runs of hidden systems
In the rows, 128 means zero.
J_313, run 1 (8 x 48)
[[ 66 129 142 161 106  88 125 107 103 115 123 148 119 109 132 154 118 157
  162 146 104 139 134  94 145 147 123 138 125 133 135 210 139 156 185 142
  166  81 145 118 129 137  62 131  59 157 117  77]
 [ 65 108 110 172 120  53 137  95  85 134 118 192 109 114 110 158 101 155
  127 138 114 137 136  96 153 158 128 146 135 152 156 202 115 159 177 133
  141 114 141 153 148 130  79 112  91 139 125  91]
 [ 74  90  75 172 143  41 146  92  85 152 118 219 111 112 102 159  77 149
  108 131 131 128 135 100 163 158 133 143 142 162 177 160  94 160 158 128
  123 145 147 170 156 137  93  93 127 121 142 104]
 [ 84  76  58 162 155  49 144 103  88 157 115 226 120 109 103 150  73 131
   90 132 141 119 133 111 161 164 135 140 149 156 179 129  81 153 135 119
  101 171 150 169 159 134 106  81 147 109 147 114]
 [ 96  77  66 144 162  67 145 114  92 162 110 213 125 101 110 136  88 117
   84 132 147 104 135 124 154 161 129 132 155 140 173 100  71 130 113 120
   87 182 147 161 164 131 112  74 158  91 142 118]
 [125  76  83 122 151 102 144 120 102 169 107 187 136 102 117 116 100 109
   76 134 149 103 139 140 130 144 130 118 150 126 156  73  84 113  93 118
   73 181 144 151 157 134 127  79 174  85 137 132]
 [157  87 109 106 140 138 142 123 124 168 112 159 144 111 131  90 115 106
   85 132 147 110 148 149 115 134 124 102 137 106 139  56 109 101  87 112
   74 165 134 140 152 132 147  90 179  87 131 145]
 [175 119 123  94 125 173 138 131 141 157 118 124 149 113 143  80 134 116
   97 138 137 122 155 142 107 125 113  99 130  95 129  55 130  96  92 104
   78 139 115 125 148 134 162  98 178 109 125 162]]
J_634, run 2 (8 x 48)
[[137 127 108 115 127  50 172 159 143 139 138 212 101 123 114 188 105 160
  126 114 159 116 138 114 145 121  98 149 106 119 186 129 127 176 147 104
  103 148 145 154 117 144  91  88 113 128 147 110]
 [166 144 141  85 136  89 167 176 170 132 148 154 111 130 121 190 129 131
  142  96 176  97 103 136 137  97  94 148  98 113 152 101 128 161 120 101
  118 149 141 117 101 158 112  99 107 133 149 122]
 [171 159 164  81 125 151 150 178 178 111 157  80 124 130 133 171 157 101
  165  97 165  95  85 159 132  85 100 134 106 111 109  97 134 133 106 110
  141 139 127  88 102 162 138 123 108 133 134 138]
 [155 168 184  96 115 199 121 159 158 101 150  32 129 135 139 134 178  89
  165 116 143 121  85 165 120  94 116 126 128 114  73 109 133 108 105 123
  149 118 112  78 110 156 169 150 117 128 117 153]
 [137 158 175 120 113 211 106 121 133 110 141  24 136 137 155  97 171  98
  145 140 111 145 105 149 121 112 137 120 142 126  66 131 131  86 112 132
  145  98  93  89 134 139 182 156 133 134 113 171]
 [106 148 148 149 109 191 100  90  99 122 119  62 139 131 155  75 149 115
  125 158  80 170 145 126 127 145 156 114 156 135  86 150 130  88 131 134
  131  90  88 117 155 118 167 152 152 137 106 169]
 [ 90 125 114 163 109 136 108  76  79 142 105 130 131 126 147  78 125 136
   98 169  69 173 181 103 129 159 158 116 159 141 117 157 131  90 145 135
  108 101  98 153 165 102 143 128 167 137 107 159]
 [ 98  97  85 163 122  77 136  76  82 170  94 203 124 121 133 107  86 159
   72 158  87 155 196  86 139 167 141 118 146 144 164 145 124 125 152 127
   90 127 120 177 167 107 110  90 170 134 123 135]]
J_128, run 3 (8 x 48)
[[117 137 121 119 135  87 153 163 141 119 158 156 112 122 100 204 141 139
  155 101 169 114  83 131 167 118  96 163 113 130 160 144 115 179 132 110
  127 144 137 138 116 162 129 122 104 117 147 120]
 [ 90 145 145 134 123  84 134 145 131 110 149 145 110 115 114 191 137 148
  177 123 142 126  94 122 160 125 106 162 110 126 140 181 132 177 164 127
  161 109 140 121 111 154  87 139  66 142 129  86]
 [ 75 148 144 150 104 101 122 124 120 104 135 130 121 106 134 164 137 156
  184 145 113 136 122 106 152 140 116 149 119 123 132 203 150 166 183 134
  172  77 144 107 124 146  69 141  48 160 114  74]
 [ 75 146 150 161  91 127 107 106 105 108 124 114 130 103 157 124 141 158
  171 165  92 146 145  93 139 154 123 136 134 116 129 210 149 147 183 136
  160  58 137 105 140 143  76 140  60 159 101  76]
 [ 82 145 159 157  89 163 100  89  92 116 114  93 141  99 169  84 149 153
  153 176  82 158 162 100 125 164 129 113 151 105 113 193 146 119 171 127
  144  60 128  98 154 137 102 141  87 145  91 103]
 [ 99 140 160 146  89 199  99  89  97 124 116  75 149 105 164  62 158 132
  140 174  83 164 162 120 112 162 135 107 155 103  93 152 141  98 137 119
  124  73 110 102 164 134 147 136 132 130  92 134]
 [123 134 144 127 110 209  99 105 112 128 118  71 151 116 154  63 155 110
  120 158  98 152 143 140 113 143 139 106 154 113  92 111 132  83 108 120
  111 105  99 114 159 129 179 140 165 118 107 162]
 [160 134 131 117 137 186 125 116 130 140 129  77 142 136 145  92 139  91
   99 126 125 138 125 146 120 113 150 107 145 131 104  79 116  79  89 121
  105 145  95 119 144 128 196 122 186 111 129 196]]

runs to name
run 4 (3 x 48)
[[ 64 116 100 164 107  67 131 101  82 144 118 196 119 102 115 143 125 182
  116 155 100 165 165  89 157 176 119 146 139 135 171 184 131 166 172 108
  107 111 129 174 160 134 107 115 126 135 116 118]
 [ 68 129 118 155  97 122 107 109  86 129 124 156 137  95 120 114 164 182
  139 172  98 186 157 107 145 190 105 147 135 111 151 172 149 165 156  88
   97  93 118 168 166 144 138 136 133 121 108 126]
 [ 80 150 134 140  93 172  89 121 103 120 142 113 151  88 132 100 192 158
  156 168 110 194 146 133 142 180 107 140 137  95 139 158 150 151 136  80
   96  86 107 151 162 156 175 157 145 113 101 141]]

J_128
run 5 (3 x 48)
[[ 40 120 116 181 121 113 104  97  65 114 142 133 123 110 102 144 150 149
  137 147 118 165 102 119 172 178 129 155 155 156 136 198 104 163 145 120
  135 115 130 155 167 153 153 149 125 107 119 121]
 [ 51 143 115 178 109 131 102  97  76 108 145 106 121 120 113 138 163 150
  135 153  94 183 122 112 170 171 134 154 153 161 122 199 118 150 149 120
  135 105 106 159 162 140 165 158 140 128 110 152]
 [ 79 171 127 161  99 155 107 103  95 106 142  81 125 127 131 129 175 151
  139 152  87 197 137 109 157 158 138 145 144 145 118 188 145 135 144 109
  127  94  85 152 151 126 181 166 159 144 108 175]]

J_128
run 6 (3 x 48)
[[ 88 160 124 143 112  57 151 125 122 122 129 168  90 138 118 190 120 166
  145 127  99 161 135  94 161 126 126 159 111 153 149 193 151 161 184 128
  142 110 100 163 120 124  92 125 105 167 132 133]
 [101 120  94 149 148  31 155 113 121 137 137 204  97 150 104 197  83 144
  119 111 130 134 113 105 171 122 131 162 117 180 153 160 114 164 162 139
  148 140 123 166 126 129 100 113 116 149 159 127]
 [107  89  86 148 162  34 157 107 114 141 132 206 106 141 100 185  66 116
  107 107 152  95  97 122 168 121 140 151 128 183 145 130  84 153 138 153
  145 165 150 147 135 137  91  96 122 128 166 113]]

J_313
run 7 (3 x 48)
[[ 95 105  95 155 130  34 157 115 105 145 121 220 107 117 107 173  85 159
  115 124 139 118 142  93 158 146 118 145 124 144 184 164 109 171 164 123
  125 136 157 156 134 135  75  91 102 132 140  92]
 [102  86  73 148 153  25 159 107 103 159 111 241 110 121 112 159  62 141
   95 127 131 107 146 103 148 144 138 137 135 153 170 132  92 148 150 134
  116 164 151 163 140 119  73  74 126 129 153  99]
 [108  68  72 140 157  42 162 103  98 161 100 228 115 121 115 140  60 126
   73 130 129  95 145 111 141 142 143 129 148 153 163 104  78 124 131 136
  103 177 149 160 151 117  84  67 145 115 153 113]]

J_313
run 8 (3 x 48)
[[104  89 105 157 141  27 155  91 106 151 108 211 106 131 130 158  55 138
   99 130 123  89 146  93 140 125 149 130 132 158 154 157 103 130 165 158
  145 141 164 135 129 118  44  79  95 147 147  84]
 [ 98  72  90 165 151  38 152  74  87 158 102 217 109 128 124 140  52 128
   78 135 118  92 147 101 146 143 154 123 146 169 149 135  85 121 157 160
  129 150 155 146 147 112  70  76 123 133 148 101]
 [ 91  61  74 164 151  65 146  74  72 163 102 201 119 122 116 116  65 120
   64 140 119 105 138 111 145 156 155 120 162 164 146 120  72 114 133 151
  112 163 148 151 167 120 110  79 156 110 144 118]]

J_313
run 9 (3 x 48)
[[172 141 124  91 147 144 150 157 157 137 152 104 124 139 121 156 144  90
  114 100 171 115  94 164 139  92 120 130 120 135 121  68 114 116  78 106
  102 168 104 130 124 151 183 116 178 106 151 186]
 [166 140 123  97 152  97 162 165 165 130 151 117 109 154 116 194 124  98
  122  91 172  90  84 151 149  73 123 143 112 149 127  90 103 126 101 131
  133 169 122 123 102 149 135 111 132 126 156 154]
 [148 139 130 116 149  60 168 153 155 122 143 140  94 156 124 203 102 115
  131  96 151  86  98 125 146  79 131 149 113 155 134 127 113 139 136 148
  157 152 139 115  92 134  85 104  93 154 157 124]]

J_128
run 10 (3 x 48)
[[ 94 108  68 157 134  30 154 102 100 155 114 229 113 122 113 162  84 172
   95 137 114 149 169  86 160 155 128 147 127 153 186 154 122 161 166 114
  104 139 127 188 146 120 101  91 150 142 139 127]
 [ 87 123  98 149 104  80 139 117  94 144 121 197 124 103 119 139 135 182
  116 154 106 172 175  93 150 175 104 147 128 121 179 158 142 174 158  86
   85 113 123 180 160 139 122 106 150 131 121 126]
 [ 87 141 118 131  95 134 109 127 105 134 134 159 140  89 124 123 175 177
  149 162 113 188 155 124 143 179  96 145 127  93 156 149 154 170 146  73
   86  96 111 169 161 156 150 139 141 119 110 128]]

J_128
run 11 (3 x 48)
[[137 186 151 118 119 159 128 139 147 114 146  73 110 161 129 151 160 115
  143 119 104 170 112 133 143  94 141 137 116 143  96 143 157 108 126 124
  140 116  56 134 112 119 173 159 154 155 125 198]
 [155 187 164 101 111 133 148 142 162 121 135  84 101 168 146 158 142 117
  143 117  95 158 133 127 124  79 134 130 102 140  98 136 173  99 144 133
  148 105  62 129  97 116 132 139 134 176 128 183]
 [171 178 179  92 108 115 158 143 172 135 116 104  99 156 161 150 126 125
  139 121  92 137 154 116 103  75 135 116  97 122  99 131 181  90 156 136
  148 102  80 115  92 111  92 115 106 184 126 156]]

J_128
